One turn sends every row of this set to another row. A few are shown first. Where does it send the rows asked after them?
Q: [ 24  10 -12  31  10  -3   2  31 -15  23 -11  -1  -8  -3  -4  14   0 -24
   3   6 -12   4]
T: [ 11 -12  17  18   6   7  21   0 -19   7  -5 -13 -17  -3  -2   2  -8   8
  -8  -1   3   6]
J: [ 12  -2  19  14   2   8  19   4 -11   9 -15 -11 -19  -2   5   2  -8  14
  -7  -8   0   4]
D: [ 30   4 -16  31   1   0   2  30 -12  22 -18  10  -5  -4  -2  13   3 -21
  -7   3 -13   3]
Y: [ 19  14 -12 -13  14  -1  11  12   4 -15 -23  -4  -4 -15  -1   9   0  -3
  -7  -9   7   0]
L: [ 23 -19  12   7  11   2  -1  26  -8  -6   6   5  14  -6  22  10  -2 -24
  -3  -5  -1  18]
S: [ 28   2 -13   2   3 -17   9   4  -5  -5   4  13   5  -9  12  19  -9 -10
   3  -6  15 -27]
N: [ 22  -6   0  21   0  -6  18  -5 -22   9   5  11 -10   4  13  19 -12   1
  10   0   6 -22]
R: [ 30   5 -13  35   9  -5   9  28   0  21 -16   1  -5  -6   0  14   1 -28
  -9   4  -9   0]
V: [ 25   8 -11 -12  18  -4   9   7   9 -13 -13  -4  -1 -18  -3   5   6  -1
  -8   3   3   3]
A: [ 19   8 -15  -8  16  -6   8  12   1 -14 -16  -7   0 -18 -11   4  -2 -12
  -9  -4  13  -4]
Z: [ 24  -9   2  17  -8  -9  17   4 -24  12   2  10 -16   3  11  22  -9   4
  10  -4   9 -22]
U: [ 16  -4  19  17   8   6  15  -1  -6  13 -13 -11 -16  -1  -2  -7  -9  10
   0   3  -1   5]
P: [ 32 -20  -5  -3   1  17  17  32   3   2  24  -2  -5   1   6   8  -6  -3
   5 -19  -3  12]
G: [ 28 -23   8  11   4   7  -1  24  -9  -5  -6  17  14  -2  21   7  -3 -23
  -6  -8  -2  17]
W: [ 34   1 -23   9   1  12  14  37   4  17   9  -5 -14   3 -13   5  -9  -9
  12 -15  -5   0]
H: [ 33 -19  -6  -4 -10  10  16  31  -5   1  21  -3  -6   4   9   5 -10  -4
   6 -23  -2  13]
B: [ 29  -3 -12  -4  -2 -17   8  11 -10  -7  -1  14   0  -7  11  22  -6  -9
   8  -8  18 -25]
M: [ 36   3 -28   5  -8   5  15  37  -4  14   7  -5 -16   3  -8   7  -8  -8
  11 -16  -6   2]
K: [ 26 -25   8  17  13   8   9  18  -5  -9  -5   9  10   1  21  11  -3 -28
  -2  -3  -3  18]

B -> H
Y -> G
L -> T
Now find these:
U -> R
N -> W

One turn sends every row of this set to another row. A few are shown first. Where does it send the rows asked after them?
vol: [-11 -14  20 -14   7  13  19   7 -12 -13  20 -11  -2   1 -10   1 -27   8
  -3   6  -6   0   3  20]
makef: [ -6 -20 -15  -5 -12   3   9 -15 -12 -14 -13 -16   9  -3  28  17 -15  -1
   0  -5   6   8   8  -3]
sepo: [-14  17  -9  -4  -6 -10   5  -2  -5  10   1  22   2  18  -4   5  -6  -5
  -3  10   0 -15  14 -14]
tek: [-14 -16  -1  -2  17  14   5  14   2  -7  -5 -17  14  -3   9   1 -17   9
  17  -2 -14  -3   7   8]
kezu: [-22   3  19  -1 -10  -9   8 -18 -14  -1  11   4  -6  17  -2  23 -11  -1
  -1  -7 -18   2   4  -1]
tume: [ -2 -15   4 -15 -25 -12  31  -2 -11   3 -11  -7   9  11  12  11 -28   1
 -15 -10  13  -2  10  -8]
nak: [  9 -20  -9  -9  -8   5  19  -5 -14 -16 -14  -3   1  -5  11  12 -17  10
 -13   4  29   7   4  -1]
zepa: [ -7  13 -18  -7   8   3  11 -11 -20 -11  -8  -1   8   1   3  10  -4  -4
   6  16  -1 -23  12   4]
Gofa: [-12  12  -6  -1   0   5   0  -7 -15  -5 -17 -17   3   9  16  11  -6  -2
  11   4  -5 -18   9  10]
fof: [-12  -4  -9  -7  -4  -4  16  18 -14  10  21  18  13  -7  -2   3 -27   0
 -10  -7  13   7  14 -18]
lavu: [ -3 -27  10 -12 -10 -10  25   1  -6  -4 -10  -6  15   7  20  14 -23   8
 -22  -8  11   1  -3   9]
gel: [-10  13  -6  -5 -13 -21  20 -15 -19  11   2  12  19  -1   5   5  -9   0
  -7  -3   8 -15   7 -13]
kep: [-13  16   4  -7  -8   0  18  -4  16   7  18  18  -7  21  -5   0 -17   5
  11   6   1   5   8  -7]
Bub: [-11 -23   8 -12   1   2  26  24   4   8   2  -3  18  10   2   2 -34   8
  -4 -13  -2   3  11   1]
matos: [-11 -17  -3  -9   9  -2  20  11   8  15   2   4  26  12   5  -8 -25   1
   1 -16  -5 -10   0  13]
Peka: [-11  -9 -16   2  15   9  -2  16 -11  -3   4  -4  13  -5   2   0 -12  -6
   7  -3 -22 -11   3  10]
zok: [ -6   4  -2  -1  -5  -5  11  18   0  13  20  24  19  -6  -3 -11  -9   0
  -5  -8   3  -5  14  -7]
totuz: [ 24  -3   4 -24  -8   0  23 -12   4  -5   3   6   5  13   1  10  -7   4
  -9  10  15   8 -10   5]
Lavam: [ -6 -22  15 -18   9  12   6   8 -16  -8  17  -8 -11  -1 -10   7 -28   0
  -7   9   1  -4  -7  14]
Tasan: [ 24  -9   5 -15 -18  -1  21 -13   3  -5   3  -2   3   3   6   9 -14  13
 -12  10  17  -5 -10  11]
detan: [  6   1  -7   6 -11   4   2  -3  14   2  18   9  -4  -3  -1  -8  -8   8
  15  -3  -3  17  -8 -10]
kigim: [-19   9   7  -6   5   5  20  -4   3  13  16  21 -13  19  -9   8 -17   6
  11   4   3  11   7  -1]
Ves: [-28  -9   5  -9  21   7   9   2  -6  -8  -5 -11   9  10   4  -9 -12  -1
  10   2 -14  -7   5  17]
kazik: [  8 -13 -18   1  -3   6   7   6 -12 -10   8   3  -2 -16   2   3  -4   7
  -3  -4  19  14   3 -20]
Kadan: [  2 -12 -12 -10 -17   3  21 -15 -17 -17 -12 -10  -1 -13  17   6  -8   1
  -1   8  16  -2  15 -10]
pedum: [-24  -6  20  -4  -3   2   9 -23  -7 -14   3  -8  -1  -2   1   1 -19  10
  12  11 -17  -5   3  16]
Momes: [ 11 -23  17 -15  -6  -6  14  -3  -8  13  18  -6   8  -2   0   1 -12   5
 -13  -6   0   7 -21   7]
mesab: [ -6  -2  -3   7  -2  -1   3  -8  14   1   8  18 -10  -8   6  -5 -12   4
  19   2   1  14 -14  -4]
gal: [-25   8  -4   1   1  -6  -6 -11 -14   2 -12   0   2  12   3  -2  -5  -8
   7   6 -17 -15   7   4]
gudiv: [ 24  -1 -14  -3 -16  15   1   0  -4  -8   6  -2 -14   0   1  10 -11   5
  -1  11  10  12  -4   0]
Busif: [ -7  -9  -7 -18  -9   0  26  -2  -8   9 -10  -8  11  29  16  16 -26  -5
 -12 -10  12  -3  11   8]
nik: [  8 -18  20 -11 -15  -6  21   5  -8   0  22 -10   7   1   2   7 -20   8
 -19  -9  -3  -2 -13  12]
kilad: [-17 -12  22 -12   4  -1   9 -24  -3 -24   1   0   0   1  -3  10 -18   5
   7   9  -7 -15  -3  12]
rudak: [-19 -22  12 -14  11   2  21  20  -6  -2   5 -11  12  16  11   6 -22   0
 -13 -10  -8   1   3  16]
tuv: [ -1 -11 -15  -2   1  14   8  11  -9 -12  14   7   3 -26   4  -6  -3   1
   4   7   5   5  18 -10]
tam: [ -3   2 -12  -2  -1  -8  12   4   5   4  16  24   9  -4  -4  -4   0   7
   1  -2  11  -1   6 -26]
nede: [-10 -20 -15  -8   7  12  13   4   0 -17   5   6  15 -19  10   0 -22   8
   8   4  15  12  14 -10]
nalos: [ 16   3 -11  -3 -14   5  -1   1  -3 -13   3   7 -16   5   8  17 -11  -8
  -2   8   3  16 -10  -3]
Nar: [-24  12  12   0 -19  -5   6 -14  -8   2   9   1 -13  18   5  16 -19  -1
   3   7 -17  -1   9   0]
Tal: [ -9  23   2  -6 -12 -11  12  -3  -9  13  -4  11  14  18   6   3 -10  -5
  -5  -3   8 -22  13   4]

nede -> zepa
pedum -> Tasan
Now find these:
Ves -> nak
kilad -> totuz
tume -> zok

One turn sends every row of this set to another row. A few are shown first. Where does it send the rows asked after them?
namu: [ -6  11   3   3 -11  16  14   3 -30   9  -3 -16   2 -15  -3]
gug: [ 13  -1  -3   8  11   2 -11 -27   0  -6  -5   8   5   9 -15]
tevu: [ -7   5  12   1  -8  21  15   5 -28  12   4  -5   2 -18  -3]
fil: [-11  -7   3  16   1   7  -2 -11  13 -11 -10  17   3  13 -12]
donu: [ -4  -1  -5  17   0   3   1 -17  14 -14 -13   6   2  13 -14]
fav: [ -9   8   7   4 -13  19  21   5 -24   8  -1 -12   0 -17  -4]
beka: [ -1   9   7   0  -8  17  16  -1 -29  11   2 -13   1 -19  -5]
mivid: [ -4  10   5   3 -12  17  20   1 -26   9  -1 -15   0 -18  -5]
Leti: [ 19   3   3  -5  14   1  -7 -27   1   9  -6   1  -1   2   2]
Pebug: [-10   5  10   4 -11  21  19   6 -25  10   1  -7   1 -17  -4]
Nini: [ -5   8   9   0  -7  18  11   4 -34  12   2  -8   3 -15  -3]
netu: [  6  -7   6   6  13   7 -13 -21  -1  -3  -1  20   7  10 -13]
Fikon: [13  6  7  4 23  2 -9 -7 -5 10 -6 19 10 13 -1]
pebim: [ -3  10   6   1  -8  17  12   2 -33  11   0 -13   3 -16  -3]
mozo: [  7   2  -8  12   5   0  -4 -25   6 -11 -11   2   3  11 -16]
dafip: [-10   9   6   5 -12  18  16   7 -28   8  -3 -12   1 -14  -3]
los: [ 13   8  -6   2   5  -2   3 -25  10   1 -16 -11  -5   4   1]
sadut: [-13   7   9   4 -11  19  15   8 -28   9  -1  -8   2 -14  -2]
Rusi: [ 11  17 -10  11  11  -5   3 -10   5  -1 -20  -4   5  15  -4]
magaz: [ -4   4  -3   9  -2   1  10 -14  21  -3 -20  -6  -7   6   3]
zedof: [ 20  13  -4   5  20  -4  -6 -14  -4   6 -12   5   8  13  -4]
Zabok: [ -6 -10   9  11   8   9  -8 -13   7  -5  -3  24   6  12 -12]
Vome: [-11   5   5  16   9   4   5   7  12   1 -16  18   5  17   0]
Puzul: [ -4  12  -6  17   6  -1   8   1  14  -3 -22   3   4  16  -3]
dozav: [ -2   7  10   0  -7  19  15   1 -30  12   4  -8   3 -18  -4]
lugel: [ -9   6  10   2  -8  19  12   7 -31  11   2  -6   3 -14  -2]
vasi: [-9 -9 18  1  8 11 -2 -7 12  9 -5 22 -1  5  7]
vove: [-15  -4  10   9  -1   8   7  -5  22   1 -15  11  -6   7   6]
bavi: [  9  -5  16  -5  17   8 -10 -18   2  13  -1  17   1   2   5]
gulug: [-3  2 12  9 18  6 -5  4  3  8 -8 26  9 14  1]

Fikon -> gulug
tevu -> Pebug
Now find these:
magaz -> los
netu -> Zabok
pebim -> Nini

One turn sends every row of this set to another row. A few are shown first. Where does it send the rows asked after them?
lezut: [ -8  13 -14   9   0  -6  -5   1  -3 -10  -3  -5  20 -12  12   8   2 -11
   2 -27  -7   6 -11]
Mamab: [-11   2   1  10  14   9   2  -2   2 -20  -9   3 -18  -5 -12   6  18   0
  11 -17  10 -12 -10]
borut: [-12   3   8  11   8  -7  10   0  -1 -17 -17   2 -15  -1 -12   3  11   3
  13 -24  11   3 -18]
nabar: [ -7  10 -15   4   3   0  -7  -2   0  -9   4  -2  18 -13  17  11  18  -5
  -7 -17  -4  -6  -8]
gilap: [ -2 -30   0  -2  -7  -6   6   5  -4  -1 -23   1  -5   2 -11 -11   5 -13
   6   1   9  -3  11]
Noman: [ -4   2  26  -6 -10  -1  24   7  -2   5   0   6 -18   2 -19 -14 -15   8
   6  -5  -1   4  -5]
teken: [  3   8  -5  -4 -19   6   7 -13  -6   8  17  -5  18   0   6   1 -19  -2
  -8   2 -18   6  11]
med: [-11  13 -19  10   6  10  -4  -4   3  -9   8  -3  18 -14  11  14   5 -12
   1 -14  -6  -5  -1]
Kab: [  0  -1  22  -5   0  14  15   3   8   1   4   9 -24   1 -22 -13 -10   7
   2   0   3 -13   0]
Bugu: [  1   0  -6  12  13   2  -3 -10  -4 -12 -19   5 -14  -6 -13   7   7  12
  13 -13  21   0 -12]
fef: [  0  12   3  -7 -16   0   9   8  -5  12  14   1  16 -10   5 -10 -23  -6
  -6  -8 -18   7   1]
zadi: [ -6   0   8   7  11  -2   7  -4   6 -15 -11   5 -15  -1  -8   5  23   9
   2 -16  15 -10 -16]
Gub: [ -1   9   1 -10 -13   5  12   3   1  13  22   3  16 -11  10  -3  -9   0
 -14   4 -13  -4   5]
Natat: [-11 -25 -14   6  -4  -7   8   1  -5  -5 -21  -3   7  -2  -3   3   9 -16
   9   1  10   3  12]
pani: [  8  -3  22  -5 -14   5  17 -13   1   5   2   2 -16  13 -19 -12 -17  12
  -2   3   0   0   2]
les: [  6  -1  12  -3  -2   7  15  -4  -5   8  -2  11 -20  -3 -23  -8 -16  19
   9   7  12   2   1]
sef: [  1  10   2  -5  -8  16   9   1   8  13  21   3  13 -10   1  -5 -24  -5
  -9   2 -13  -7   8]
met: [  4  10 -26   7   4   4 -17  -7 -10  -5  -3   0  17 -18   9  10  -1  -2
   3 -13   2   3  -3]
kap: [ -1  -1  24  -8  -5   3  26   1   8   8   7  10 -16   2 -14  -9  -4  15
  -6   4   5  -7  -3]
Tus: [ -5  14  -9  13   3   5  -1 -16  -5  -9  -6  -7  22 -13  14  19   5  -5
   0 -20  -9   4  -1]
Silis: [ -4   7 -19   8  -4   1 -10 -16 -11 -16  -2  -9  12  -2  10  14  13  -7
   3 -17  -7   3  -3]
fod: [  5   0  31  -9  -8  11  16  -5  -9   3  -4   5 -21  -1 -16 -13  -8  11
   2  -3  -5  -6   3]
movak: [ -9   3  12   9   8   4  10 -12 -11 -18 -18   0 -17  -4  -8  11  19   7
  14 -17   5  -1  -6]
vamo: [  9  10  10  -5 -13  12   5 -10  -3  12   8  -2  17 -10   7  -4 -22  -1
 -11  -5 -19   0   8]
Vamap: [  4 -27   0  -2 -11  -5   7   2   5   9 -17   1   9   2  -6 -14 -12 -14
  -4   4   6  -1  13]
mepu: [ -5 -22 -13   6  -8  -6  10  -2   4   6 -15  -3  21  -2   2   0  -8 -18
  -1   3   5   5  14]
fidim: [  0  -4   7   7   2   0   0 -15  -5 -20 -17  -2 -21  11 -14   1  15   7
   8 -17  10  -3 -11]
buf: [  9   8  -8  -8 -12   9   2  -1 -11  16  14   5  11 -14   0  -5 -25   5
   0   8  -7   5  10]

fidim -> Silis
nabar -> Gub
Noman -> borut
Now find these:
movak -> Tus
gilap -> Natat
les -> Bugu
Mamab -> med

